In the data rows, 128 means zero.
Here are some points, one per row:
82:70:97:112:126:149:140:168:140:164:127:139:122:117:156:110:124:113:92:97:86:110:110:110
130:158:126:136:107:104:103:119:73:104:118:149:137:126:166:167:167:87:111:65:71:80:151:101
156:162:150:142:126:114:120:115:255:168:98:78:77:216:93:171:100:179:84:126:225:155:156:141
214:157:111:117:145:142:173:119:107:100:140:137:145:166:171:120:112:97:158:105:102:126:145:176
105:94:137:134:132:165:145:152:116:180:130:138:124:94:114:88:93:92:80:123:96:123:99:143
129:117:128:134:113:93:82:69:249:104:88:67:67:255:70:176:76:214:98:104:251:129:145:132
125:116:116:161:126:134:141:169:123:137:136:168:133:100:138:147:156:99:121:67:80:86:149:94
115:108:119:104:118:122:116:136:86:128:109:149:161:123:108:95:86:108:99:115:148:141:112:153
106:120:76:89:95:161:137:82:102:117:176:124:173:93:92:115:165:151:137:161:113:133:102:221
111:122:143:150:150:168:149:172:135:159:143:143:126:128:152:135:120:119:118:83:94:96:90:108
96:111:111:128:140:155:129:124:93:121:123:159:157:136:106:95:99:102:104:115:115:134:109:157
113:108:135:125:139:151:146:167:140:142:158:155:139:102:111:73:87:94:105:104:124:101:102:122
120:125:117:152:106:110:106:129:90:113:127:149:144:134:163:145:161:97:128:97:103:117:138:84
148:149:119:146:140:151:149:154:114:140:139:147:148:118:165:128:136:102:143:113:106:122:167:121
70:79:130:141:126:136:114:132:111:120:154:155:174:145:152:161:165:150:134:134:125:109:77:68
158:255:255:155:134:97:107:91:85:138:95:145:154:92:186:112:133:148:139:233:117:152:118:157
132:119:114:122:108:145:106:129:102:149:127:104:100:75:98:109:155:139:129:110:86:112:105:141
130:108:102:97:153:113:118:119:194:159:117:123:124:108:94:89:103:158:122:145:160:146:150:156
133:129:86:111:111:106:132:153:119:146:178:173:173:122:163:162:176:135:214:129:107:103:147:72
153:168:132:123:117:103:95:134:109:134:139:126:117:120:185:198:183:112:154:80:87:106:158:119
97:98:103:111:116:144:120:164:100:126:121:112:106:89:103:73:109:91:87:118:129:144:115:108
124:225:132:139:112:73:76:64:129:72:91:98:111:243:154:237:157:236:137:233:192:133:120:109
102:117:97:94:125:167:146:114:96:96:136:103:134:104:129:111:160:146:145:193:140:175:130:204
191:161:195:134:88:70:187:76:72:90:71:59:49:130:79:92:95:97:86:160:119:156:112:167
131:114:141:193:172:170:178:219:163:144:136:128:84:102:114:131:138:100:151:78:126:101:170:87
187:144:122:112:107:94:117:121:104:134:160:141:164:164:197:153:120:81:166:93:100:130:138:124
116:117:139:153:154:147:120:158:112:139:141:145:131:109:151:146:180:99:114:110:131:137:156:120
106:94:108:104:106:138:125:138:85:78:118:125:140:116:115:120:124:112:128:140:130:138:101:105
65:84:117:122:171:115:118:105:207:151:106:127:131:132:108:110:96:133:91:107:129:111:100:79
110:108:137:174:160:167:168:207:155:118:100:94:68:84:106:162:169:115:180:86:139:81:167:65
163:131:143:170:161:162:167:191:154:126:109:127:92:118:137:151:125:96:166:97:153:139:212:119
87:103:81:86:103:129:138:64:63:91:123:92:151:115:116:112:152:113:129:172:127:136:79:178
104:114:117:119:115:81:68:47:141:71:60:69:71:202:98:199:131:222:131:162:195:126:110:102
167:255:194:125:112:98:107:122:103:120:150:147:177:109:217:94:85:101:98:255:131:197:175:161
117:100:107:129:116:163:128:158:115:155:142:117:116:94:120:66:107:97:102:130:118:144:121:121
151:106:103:118:137:118:168:142:112:132:163:160:173:127:156:120:120:132:163:129:113:129:98:111
124:112:131:120:113:154:128:181:141:145:143:144:129:113:153:112:124:127:179:160:144:156:139:117
135:111:140:129:124:174:133:159:128:135:136:122:113:94:97:98:113:141:133:123:113:133:104:165
132:125:128:145:130:115:110:160:120:136:163:171:163:131:147:156:148:108:145:115:133:144:161:110
104:106:113:125:174:127:109:99:214:139:155:128:126:142:109:103:86:161:112:139:191:130:125:107
154:186:124:114:96:89:103:92:162:114:114:124:106:202:104:195:101:168:125:190:173:158:139:136
105:116:150:126:114:119:102:104:93:137:172:172:179:118:118:120:139:158:153:180:130:158:97:155
152:102:115:119:131:138:146:87:73:105:115:120:146:136:172:146:141:135:171:135:137:147:113:148
255:139:165:90:97:80:217:99:74:100:93:90:75:172:90:95:90:94:81:106:74:113:102:174
119:112:125:140:130:131:127:159:150:175:171:165:139:103:120:98:140:105:127:87:96:105:141:121
129:120:125:143:130:197:121:120:164:114:97:99:90:129:100:139:189:193:176:110:200:116:226:111
115:125:147:116:147:83:108:108:172:171:104:113:133:89:86:97:104:141:124:117:86:106:91:151
85:88:101:119:151:98:95:82:189:145:157:135:142:143:125:151:106:151:98:109:152:130:118:102
114:115:153:126:168:113:137:100:125:87:102:117:138:91:69:91:125:124:103:93:77:119:83:138
There is one direction along which these points spread out most. How far along it is each point below, from 0 to 9? The average is between 4 and 5, and the first point in the table lies past the average.
154:186:124:114:96:89:103:92:162:114:114:124:106:202:104:195:101:168:125:190:173:158:139:136 1
153:168:132:123:117:103:95:134:109:134:139:126:117:120:185:198:183:112:154:80:87:106:158:119 5
114:115:153:126:168:113:137:100:125:87:102:117:138:91:69:91:125:124:103:93:77:119:83:138 5
105:116:150:126:114:119:102:104:93:137:172:172:179:118:118:120:139:158:153:180:130:158:97:155 4
104:106:113:125:174:127:109:99:214:139:155:128:126:142:109:103:86:161:112:139:191:130:125:107 3
119:112:125:140:130:131:127:159:150:175:171:165:139:103:120:98:140:105:127:87:96:105:141:121 6
125:116:116:161:126:134:141:169:123:137:136:168:133:100:138:147:156:99:121:67:80:86:149:94 6
124:112:131:120:113:154:128:181:141:145:143:144:129:113:153:112:124:127:179:160:144:156:139:117 5
152:102:115:119:131:138:146:87:73:105:115:120:146:136:172:146:141:135:171:135:137:147:113:148 4
131:114:141:193:172:170:178:219:163:144:136:128:84:102:114:131:138:100:151:78:126:101:170:87 6
156:162:150:142:126:114:120:115:255:168:98:78:77:216:93:171:100:179:84:126:225:155:156:141 1
132:119:114:122:108:145:106:129:102:149:127:104:100:75:98:109:155:139:129:110:86:112:105:141 5
117:100:107:129:116:163:128:158:115:155:142:117:116:94:120:66:107:97:102:130:118:144:121:121 6
151:106:103:118:137:118:168:142:112:132:163:160:173:127:156:120:120:132:163:129:113:129:98:111 6
130:108:102:97:153:113:118:119:194:159:117:123:124:108:94:89:103:158:122:145:160:146:150:156 4
102:117:97:94:125:167:146:114:96:96:136:103:134:104:129:111:160:146:145:193:140:175:130:204 4
191:161:195:134:88:70:187:76:72:90:71:59:49:130:79:92:95:97:86:160:119:156:112:167 3
255:139:165:90:97:80:217:99:74:100:93:90:75:172:90:95:90:94:81:106:74:113:102:174 4
148:149:119:146:140:151:149:154:114:140:139:147:148:118:165:128:136:102:143:113:106:122:167:121 6
111:122:143:150:150:168:149:172:135:159:143:143:126:128:152:135:120:119:118:83:94:96:90:108 6
115:125:147:116:147:83:108:108:172:171:104:113:133:89:86:97:104:141:124:117:86:106:91:151 5
133:129:86:111:111:106:132:153:119:146:178:173:173:122:163:162:176:135:214:129:107:103:147:72 6
96:111:111:128:140:155:129:124:93:121:123:159:157:136:106:95:99:102:104:115:115:134:109:157 5
106:120:76:89:95:161:137:82:102:117:176:124:173:93:92:115:165:151:137:161:113:133:102:221 5
82:70:97:112:126:149:140:168:140:164:127:139:122:117:156:110:124:113:92:97:86:110:110:110 6
135:111:140:129:124:174:133:159:128:135:136:122:113:94:97:98:113:141:133:123:113:133:104:165 5
163:131:143:170:161:162:167:191:154:126:109:127:92:118:137:151:125:96:166:97:153:139:212:119 5
132:125:128:145:130:115:110:160:120:136:163:171:163:131:147:156:148:108:145:115:133:144:161:110 5
113:108:135:125:139:151:146:167:140:142:158:155:139:102:111:73:87:94:105:104:124:101:102:122 6
104:114:117:119:115:81:68:47:141:71:60:69:71:202:98:199:131:222:131:162:195:126:110:102 0
116:117:139:153:154:147:120:158:112:139:141:145:131:109:151:146:180:99:114:110:131:137:156:120 6
70:79:130:141:126:136:114:132:111:120:154:155:174:145:152:161:165:150:134:134:125:109:77:68 5
120:125:117:152:106:110:106:129:90:113:127:149:144:134:163:145:161:97:128:97:103:117:138:84 5
87:103:81:86:103:129:138:64:63:91:123:92:151:115:116:112:152:113:129:172:127:136:79:178 4
187:144:122:112:107:94:117:121:104:134:160:141:164:164:197:153:120:81:166:93:100:130:138:124 5
106:94:108:104:106:138:125:138:85:78:118:125:140:116:115:120:124:112:128:140:130:138:101:105 5
